128 stands for zero in the data rows.
A hidden rule labels the rows of this table. It goes by one to three of the table's principal directions, not those with the most spread.
[109 127 119 107 129 111 164 151 166 156 119 131 128  74 144 138 148 139
 106 136 142 161 143 138 140 119 141 143 112 131 154 135] z902
[137 148 181 124 171 152 113 123  90 104 160 145 138 135 126  87  78 156
  98 139 130 153 124 105 134 103  91 127 104 128 174 124] z779
[115 122 145 112  94 106 161 164 150 113 122 159 147  65 171 124 120 149
  88 132 128 133 154  90 128 118 146 146 108 144 173 117] z902
[132 158 138 167 138 196 152  86  62 109 150 204 151 155 120 154  66 149
 132 139 128 150 189 135 118 134  94 173 140  84 165 159] z540
[105 115 196  76  98  97 114 159 130 111 124 130 145  97 160  48 137 139
 116  94 109 150 145 126 119  89 171 130 117 137 159 122] z779
[155 119 175  64 128  49  80 145 123 143  93 103 128 132  94 117 122 107
 100 121 122  52 138  96 133  99 180 107  95 214 109 110] z902
[116 146 196 116 132 133 152 123  64 135 152 174 144 101 116 112  54 174
 141 110 127 197 191 154 110 117 125 194 123  80 177  97] z902
[123 132 109 171 132 114 104 121  75 110 146 116 121 206  90 145 114  94
 181 136 111  83  87 120 123 137 131 141 180 132  95 140] z902
[156 136 159  98 131 122 120  85 109 160 106 143 130 114 102 138 121 128
 139 104 128 146 159 157 101 108 144 132 106 130  91 105] z779
[136 149 158  78 198 136  90 119 141 150 164  91  89 130 100  98 121 151
  98 149 164 138 102 125 137 116  95  71  92 125 148 110] z779
[152 133 131 137 142 119 145 107 117 153  93 121 106 156  91 187 111  89
 163 127 114 134 129 160 128 137 156 167 143 146  83 113] z902
[132  88  91 113  94  52  83 174 191 132  77  48 118 148 121 102 213  74
 130 117 109  45  87 115 141 158 183  71 146 198  65 141] z540
[154 153 147 153 115 120 122 104  87 118 111 163 163 157 112 142 117  99
 136 138 110 100 160 126 123 111 159 152 152 193 102 175] z902
[149 143 172 139 192 130 161 140  36 113 127 206 172 117  97 143  14 166
  91 120 111 154 179 118 163  71  86 210  94 151 192 142] z540
[118 150 157  87 193 142 120 132  97 131 174 164 113 102 105 146  53 187
  92 135 164 114 157 117 150  96  85 130 106 113 175 108] z779
[116 151 171 104 138 193 120  76 125 142 155 150 138 117 143 100 132 152
 114 129 143 184 155 149 106 110 126 116 113  77 157 143] z540
[115 118 118 159 122 147 109 147 126  73 136 144 145 147 153 110 124 127
 117 122 109  83 112 102 142 133 118 114 166 141 122 155] z779
[116 151 107 160 105 191 218 132 153 129 136 189 148  67 191 167 106 168
 106 159 156 205 204 154 145 150  97 189 120  96 201 152] z540
[179 160 117 137 146 153 142  92 105 140 142 148 119 127 100 179  92 144
 123 140 151 128 155 123 122 130  95 116  95 135 129 111] z779
[126 120 167  92 103  85 128 166 116 122 130 127 132  94 131 106 100 154
 130  97 125 123 166 130 130 116 151 143 118 141 148  92] z902
[129 139  99 189  69 171 166  90 113 108 125 177 152 143 158 165 135 109
 156 141 116 143 146 121  95 152 134 160 157 100 120 150] z902
[102 131 182 122 143 116 100 141  70 113 163 139 140 136 114  81  74 162
 146 115 124 136 141 139 125 120 116 158 152 105 145 108] z779
[101  98  80 109 142 101  94 156 186 165 121  54  94 119 116 117 182 131
 156 112 149 107 100 187 149 167 121  92 158 112  69 112] z779
[130 132 171 107 165 114 111 137  82 127 141 129 123 142  95  80  96 144
 141 100 117 160 133 150 129 102 114 136 122 117 142 120] z540
[123 128 105 155  77 198 187  72 125 149 135 181 144  68 165 158 125 173
 163  97 139 228 180 180  78 151  96 165 117  11 127  87] z902
[123 134 158  87 207 108 126 171 106 125 162 118  91 121  98  98  74 163
 110 123 142 152 109 126 160  96  81 126  99 122 180 100] z540
[131 133 139 131 146 122 150 182 125  80 138 151 125 128 144 123  83 138
  79 151 124 105 133  69 162 122 110 135 113 165 199 140] z540
[124 122  97 155 121 141 145 104 107 153 134 124 121 132 102 146 136 133
 187  95 120 177 125 177 103 145 116 144 147  59  95 106] z540
[ 93 100 147  79 133 133 133 174 167 115 120 133 124  77 163  70 148 159
 110  72 117 164 149 162 149 101 137 117 127 102 154 134] z540
[133 106 110 131 111  94 111 154 143 125 106  87 117 147 126 116 150 106
 156 112 117 100 111 146 139 145 139 122 146 152  91 119] z779
[138 143 150 166 165 136  75 117  52  63 162 150 140 211  96 105  87 108
 133 132  97  63  76  73 127  99 111 107 167 160 113 159] z902
[131 124 113 173  72 128  98  99  82 113 142 128 157 167 118 130 132 119
 176 115 113  87 130 120  92 155 140 127 166 107  87 123] z902
[155 148 113 121 171 167 112  66 125 166 145  84  81 192  80 182 130 100
 142 162 151 122  88 125 119 140 117  95 101  99 118 112] z241
[111 110 103 109  84 138 148 117 164 143 111 133 117  95 160 126 178 128
 167  84 128 165 143 182 107 121 144 126 137  83  95 117] z902
[169 122 112 134 148 111 164 128 148 140  77 120 102 136 120 153 134  88
 120 143 116 158  99 122 131 129 115 141  88 158 114 113] z902
[108 113 115 100  98 132 114 104 149 183 136  87 125  99 121 114 175 152
 165  91 146 164 148 188 102 147 145 108 124  55 103 100] z241
[153 120 124 129 101  95 146  97 154 169  73 115 123 110 116 167 164  85
 144 130 114 148 112 134  92 142 173 141 116 147  66  97] z540
[119 161 146 175 175 159 134 130  70  83 172 189 155 145 118 134  63 147
 103 157 120 122 125  88 143 110  95 153 159 141 168 169] z779
[144 118 106 150 169 129 136 130 171 130  82 119 137 127 121 163 155  86
  79 147 102 112  79  96 153 123 147 117 125 185 102 163] z540
[ 86 117 133 118 107 125 120  92 136 178 126 101 120 126 130 107 179 115
 193 113 130 190 107 199  90 132 153 151 158  62  78 112] z902
[132 126 111 135 146 128 119 136  87 122 145 142 136 140 100 141  88 154
 128 115 133  96 150 124 144 126  96 132 125 116 143 129] z540
[128 128 133 116 145 121 130 141 149 149 111 121 145 106 134 119 134 137
  90 148 140 133 148 134 154 127 125 135 106 157 149 150] z540
[104 138 229  72 178 159 137 153 107 100 151 182 136  72 155  44  70 191
  88  88 119 218 174 155 142  67 109 152 108 101 202 125] z902
[126 149  75 192 135 219 168  69  92 126 160 175 111 164 120 198  92 141
 176 141 143 165 146 161 108 170  68 161 158  30 126 127] z902
[124 121 170 112 128  78  42 156  75 102 169  84 149 173  93  67 100 142
 118 125 123  35 110  71 133 125 140  87 132 160 144 118] z540
[153 158 156 129 190 129 118 105  59 125 142 166 127 166  69 166  55 128
 113 147 128  97 138 102 138  97 111 148 120 158 140 139] z540
[127 120 132 126  90 113 109 161 158 112 136  74 131 138 160  82 160 121
 131 135 131 111 117 123 142 146 144 102 130 155 142 131] z902
[118 143 186 106 117 130 114  98  56 140 171 140 127 139 103  94  83 162
 173 105 134 173 157 150  84 118 123 151 121  59 150  82] z540
[114 152 158 141 142 167 119 101  64  92 164 178 131 176 124 114  87 130
 152 126 119 133 135 129 116  99 113 149 159 102 146 155] z902
[ 75  94  90 141  30 130 124 164 165 120 156  81 131 111 181  87 178 156
 178 103 139 128 146 156 111 197 141 116 168  47 138 102] z540
[102  73  52 146  55  98 142 187 219 132  91  63 141  87 188  89 233 116
 141 101 117 134 103 153 143 170 145 102 140 122 104 138] z540
[145 116 109 127 115  92 116 135 147 142  96  81 111 164 109 131 168  81
 149 129 116 102 102 133 131 142 159 112 132 164  91 134] z241
[157 143 125 137 129 100 144 109 118 154 114 132 132 119 103 168 121 113
 120 155 134 129 123 103 110 129 136 139 102 157 116 112] z902
[117 122 161 107 155  61  69 168  89 121 140  83 124 182  76  96 107 110
 131 131 115  55 101 100 149 120 158 119 149 178 129 134] z241
[129 139 128 140 104 143 101 102 112 131 155 132 154 123 119 119 131 153
 123 131 140 107 153 111 100 156 127  98 133 104 126 127] z540
[133 134  56 177 108 176 128  91 159 141 148  98 108 154 127 178 164 119
 156 154 151 113 105 133 111 195 106  92 152  81  93 124] z902
[119 103 113 123  93 121 114 129 150 135 115 105 148 111 150  73 191 128
 140  93 116 152 117 149 112 122 136  99 120 108 108 136] z540
[114 118 165  93 161 108  91 183 122  96 142 135 153 102 133  79  93 170
  69 110 126  78 151 103 174  98 122 110 123 172 168 145] z902
[133 132 110  95 163  97  97 118 147 166 138  86  80 140  93 150 135 124
 123 166 169  87  90 115 125 145 104  90 106 134 102  89] z779
[111 134 132 109 131 172 149  86 139 159 143 138 111 108 141 137 139 144
 139 128 147 195 129 156 101 122 115 134 108  53 141 107] z241
[127 138  55 173  90 175 151  76 121 137 140 165 129 140 125 204 143 127
 166 131 143 108 151 140  98 160 114 127 157  73  94 140] z540
[136 124  76 159  72 154 153  96 163 134 112 136 138 113 169 146 186 112
 148 132 133 147 123 139 100 146 123 116 128 109  94 136] z902
[162 124  39 199 140 149 160 118 148 122 112 114  91 158 107 215 131  96
 161 140 123 111  81 126 132 183  92 121 152 120  70 109] z902
[ 99 108 162  69 140 118 117 145 139 124 125 143 121  91 141  82 137 148
 114  80 117 149 130 141 125  80 142 116 117 105 138 118] z902
[152 134  95 147 112 111 160 114 179 179  95  99 125  94 135 160 167 112
 118 176 152 163 123 137 117 174 124 134 100 148 105 111] z779
[135 153 124 136 137 166 157 109 107 136 152 173 136 104 127 166  80 170
 112 145 157 145 185 132 129 139  93 151 112  99 167 124] z902
[112 133 113 157 122 123 125 136  96 106 169 130 119 155 124 137  99 136
 146 154 137 104  98  93 118 146 100 135 146 103 145 108] z902
[131 128 153  96 118 153 153  85 158 192 128 113 126  49 136 103 160 168
 137  97 145 255 149 186  81 135 125 121  79  42 126  71] z540
[142 129 167 137 103 111 145 150 134  81  87 175 177 110 164 105 135  99
  74 128  83 116 138  72 133  89 179 141 125 214 147 179] z540
[133 139 102 144  95 165 206  83 182 158 102 154 126  78 172 162 191 103
 129 142 127 235 110 138  87 119 144 141  99  93 127 132] z540
[ 88 141 183  88 165 157 130 143  99 104 167 181 115 115 136  95  69 175
 107 120 139 153 167 132 135 102 106 149 133  83 194 128] z902
[132 124 147  84 152  74 100 166 148 152 122  55  86 153 109 111 127 111
 135 151 149 101 110 144 160 137 136 121 115 175 128 104] z902
[147 131  62 165  86 144 153  87 185 183 105  75 107 140 133 197 184  92
 156 180 157 138 117 147 108 208 136 124 123 109  88 110] z902
Here are more rows. What is the label of each one?
[116 146 169 119 176 123  82 124  58  91 162 170 126 175  93 113  65 136
 120 136 124  68 122  94 131  94 111 129 154 145 135 144] z779
[129 138 159  95 187 159 186 139 129 127 102 218 139  49 148 143  79 168
  84  94 124 198 192 173 164  58 104 182 105 140 159 150] z779
[124 136 151 146 115 195 137  84  50 117 169 184 156 120 128 126  64 188
 174  72 124 182 189 179 104 114  89 169 136  30 142 101] z902
[124 118 125 110 153 115 105 138 123 135 132  99 111 154 110 102 135 124
 137 120 130 122 104 139 140 117 114 112 119 124 127 128] z540
[127 113  93 160  47  90 119 155 166  96 111  93 128 156 162 116 191  78
 151 145 112  71  94  90 112 169 171 101 164 171  97 141] z779
[152 111  28 169  83 140 163 100 186 180 102  77  99 121 122 205 187 108
 169 139 149 142 114 155 104 212 117 110 119  77  75  88] z540
[113  98  97 149  97  74 117 160 148 126 100  87 119 150 128 113 171  89
 163 127 107 103  83 130 123 160 151 130 164 145  79 123] z779
[121 141 133 140 139 132 164 117 118 138 132 152 120 113 130 151 110 128
 137 145 131 177 118 131 115 121 117 165 125 109 137 113] z779
[139 154 152 150 207 175 141  68  68 140 135 179 142 154  86 160  83 122
 119 137 112 177 107 130 123  78 103 164 118 109 131 154] z241
[100 104 142 101  94 124 103 164 163 101 130 103 149 120 166  76 170 127
  98 105 111  97 124 101 142 112 174  91 131 139 160 157] z241
[132 111 103 105 111  73 131 157 169 150  94 102 103 108 131 145 149 114
 130 138 144  96 128 135 136 149 137 127 120 164  98 101] z779
[121 112  85 127  98 155 139 118 156 137 111 134 128 121 149 158 149 132
 131 119 139 110 159 147 130 150 125 125 128  98 121 135] z241
[105 132 170  91 159 179 133  97  81 143 140 177 146 122 119 121  84 166
 126  89 126 173 189 174 135  76 122 168 113  66 172 146] z241
[146 155 114 123 184 166 152  99 139 138 137 168 121 104 123 169 116 140
  75 160 152 144 121 101 135  99  90 110  89 135 150 146] z540
[106 129 164 149 111 144 151 151  92  74 137 201 166 106 170  94  78 158
 106 122 107 147 164 105 127 115 113 176 143 120 177 142] z779
[137 122 151 122  81 105 115 123 141 119 101 124 146 123 150  87 170 102
 133 115 107 130 127 124 102 122 169 114 131 159 101 137] z779
[119 135 186  99 154 153 130 112  71 127 151 160 117 125 115 105  68 163
 166  77 122 190 162 186 120  89 112 168 131  71 140  96] z779
[112 128  82 144  61 155 151  97 197 147 114 121 130 106 182 149 215 102
 146 146 142 145 123 146  99 153 160 110 147 111  94 149] z902
[144 130 144 135 121 124 101 142 131  93 121 135 162 129 139  93 139 123
  92 122 109  87 134  95 140 116 145  95 134 187 127 167] z779
[129 135 145 109 200 103 117 158 130 122 125 132 114 124 103 122 105 127
  89 140 127 111 104 112 163  99 116 121 127 180 132 145] z779
[123 111 133  96 166  97 102 145 120 137 125  93  99 155  95 105 133 116
 144 104 119 120  89 141 141 103 128 112 123 128 114 117] z540
[103 121 145 133 156 164 132 175 108  63 137 186 163 126 152 109  80 156
  75 104 102  95 169 104 183  94 122 145 150 145 195 193] z241
[ 81 108 176  73 177 150 135 205 149  89 158 152 127  51 172  38  92 211
  74  74 127 186 158 149 175  88  89 123 113  88 214 125] z540
[115 118 179  97 188  75  68 149  90 119 120 115 141 158  87  64 129 107
 127  96  93 103  84 136 149  58 153 121 151 187  94 162] z902
[125 119  77 158  90 144 150 115 153 149 111 129 146 110 149 144 166 130
 143 130 137 146 152 160 121 162 118 136 135 103 109 143] z902
[130 156 161 142 141 186 138  59  42 146 155 207 175 116 103 148  63 177
 137 108 132 176 203 160 100 103 104 178 122  63 147 135] z241
[111  92  93 102  85 107  87 156 188 118 126  79 116 115 154  90 196 130
 124 102 132  72 103 115 124 151 143  54 133 121 101 116] z902
[116 123 180  91  72 116 120 133 109 134 130 141 156  93 161  69 115 167
 140 101 138 155 205 165 111 124 140 155 112 107 154 106] z902
[103 118  83 164  78 167 117 103 147 122 133 133 149 129 161 133 174 129
 164 113 130 113 138 163 112 157 132 118 181  91  80 152] z779
[172 150  97 238  93 126 152 120 105  63 115 155 169 182 135 168 138  57
 123 172  78  84  70  35 114 139 154 130 166 216 104 183] z902
[121 118  96 186  97 143 138 136 117  74 132 168 176 125 149 147 134 121
 108 117  91  86 107  64 124 120 144 122 158 140 129 164] z540
[150 133 106 137 107  96 154 120 195 166  78  94 134 107 150 154 201  72
 114 172 131 143  95 126 129 129 171 128 113 205  91 152] z902
[105 122 105  89 151 159 144 102 182 164 110 128  90 108 150 119 190 118
 149 109 144 194 113 204 126  98 115 115 124  88  97 145] z902
[140 120  70 135  78  84 159 138 208 154  76  96  98 113 148 168 207  72
 146 155 136 115 106 133 115 168 165 115 137 173  71 126] z779
